Turns, then the turns between two rows, first turn first; the first pair answered:
zaze:
[-47  -2 -19  24 -10 -17 -10 -20   4  -2 -12 -48  51   8  25  29 -14   0]  ->  [-23 -30   7  24 -19 -45  11 -30  -9   5 -23 -20  15  -9  39  40   3  -1]
[  2  40 -15 -13   1  22 -11 -20 -35 -22  18 -16  17  29   8  62  27   3]  ->  [ 42 -18 -24  -9 -23   7  49 -21 -12  41 -12  -1 -38   3  17  22  10  -6]
[  0  50  -6 -25   7  16 -22 -16 -33 -36  24  17  11  -4   3  25  15  -2]  ->  [ 50   9 -14 -14 -26   5  36  -9 -20  23   0  26 -34 -23  12 -13   4 -16]
[ 30 -34  43  24 -14 -41   2  24  11 -29  12  18 -14  19  18  12  17  16]  ->  [ 14 -16   6  16 -17  -6  21  44  66  -8  -3 -20  10  23  -2 -39 -22  26]
Kunu:
[  9  18   8  12 -27  -7 -40   9 -40 -92  16  16  42  11  18  42   9  33]  ->  [ 63  39 -49   7 -60  43  -9 -21 -44 -56  -4  10  24 -27   3 -10  -9  13]
[ 55 -20  29 -25 -12   7 -21 -19 -19  26  13  39 -60   5 -13 -22 -50  72]  ->  [ 44 -63  13  -5 -29   1  37  -4  14  53  -3  21 -44 -23   4 -35 -56  53]
[-38 -16   1 -13  14  -6   8  26  46 -28 -23 -11  28   0 -13   8 -12  -2]  ->  [-18  45  13 -23  18   1 -38   6   5 -41 -10  -6   8  15 -24  21 -12   4]
vegeb:
[ 52  67  46  -2  -9 -16 -18 -56 -53  19  13   9 -31  30 -21 -16  51  31]  ->  [ 66  38  30   8 -20 -36  24 -62 -62  20  -9  18 -36   3 -12 -18  75  11]
[ 26 -15 -61  32 -35  23  13  -6   7  39 -23  -5 -26 -23  11 -70 -36 -26]  ->  [ 10   9 -55  28 -35  44  -7   3   8  37 -14 -15 -18 -18  -5 -71 -57 -18]
[-21  33 -11 -41  15  -7 -27 -25 -27 -58  -2   0  46 -22   6  16  12  -6]  ->  [-14  41  -7 -49  20 -15 -28 -30 -31 -62  -5   1  30 -19   8  26  17  -2]
taris:
[  8  -3  13   3  15  -9 -15  20  -4   7   2  12 -26  19  22  -4 -27  26]  ->  [ -3   4  16   2  17 -19 -24  12 -12  -1  -4  17 -14  15  27   7 -17  15]
[ -7  22  -6   6  -5   6 -16  44   8 -25 -36 -24  12 -41  21 -39 -15  -6]  ->  [  9  30  -3   0 -10  16 -22  39 -10 -15 -39 -28   3 -28  15 -47 -18   0]
[ -4  24 -62  15 -20  33 -39   6   4  -7 -17 -16  20  -2  15 -37 -32   1]  ->  [  5  36 -54   7 -16  36 -47  -4 -19 -21 -16  -9   7   0  18 -29 -29   6]
[ 18  -9 -19   1 -19  -4  40 -13  10  25  -5   4 -21 -17  27 -27  -2  -5]  ->  [ 38  17   5  -3 -16  -2  17 -18 -21  18  -1  22 -32  -3  20 -23   2   6]
difa:
[  7  22  21   4   1   2 -29  -7 -21 -20   2  10  12  12   2  13  10  -5]  ->  [ 19  29  20   3   5  14 -20 -10 -28 -20   5   6   6   3 -15   6   7  -8]
[  2  39  14 -13  -2  25 -32  -4 -19 -27  27 -19  -4   6  -4  29 -17  31]  ->  [ 15  46  13 -14   0  26 -32 -12 -22 -25  18 -11  -8  14  -6  27 -14  30]
[-37 -11   8  25   9 -22  22   7  12  -9   1 -25  48 -12  26   3  23 -19]  ->  [-12  15 -19  23   3   4  26  -9  -7 -24  -4 -18  58 -22  24  -3  27 -32]
[-27 -52  26   9 -10 -21   3  15  22  23  -9  -8   0  20   6  16 -18  11]  ->  [-39 -42  16   0   0 -30  13  16  -3 -19  -6  -6  23  12  19  36  10  -3]
Now pairs of rows:
(2 to 3 turns a pair)
[-51 -31  65  -5   0 -74 -19  33  -1   8   9  26  -5  20  10  11  -9  19]  ->  [-84  14  -6  -9  11 -18 -14  35  32 -11   3 -21  58   8 -10  -9 -23   2] -> difa, zaze, zaze
[-24 -17  59  19   4 -61 -28  22 -15 -24  13  28  -5  40  -5  29  24  49]  ->  [ -5  76 -15 -17   8  28 -37   8  -8  22  20   1   4  31 -39 -45 -25  58] -> zaze, zaze, Kunu
[  40   45 -102  -43    8   75   24  -25   -8   17   15  -24   66  -38
    3  -39  -27  -37]  ->  [-58  22   8 -24  58 -11 -76  22 -38 -57  62 -14  99  27   2  62  21  12] -> Kunu, Kunu
[ 30 -33  38  -4  -5 -38  17  -6  26  41  -2   0 -39  -4  19  10  -1  23]  ->  [-33 -15  45  -7  24 -31 -28   8  32 -16  21  -9  27   9  13  46  22  22] -> difa, zaze, zaze
[ 23  75 -24 -26  42  50 -38   8 -19  -7  17 -43  11  33 -18 -19 -38  29]  ->  [ 27 -75  31  21  13 -70  60  22  12   3 -12  -6  -7  -1  38  30  22   4] -> zaze, Kunu, Kunu
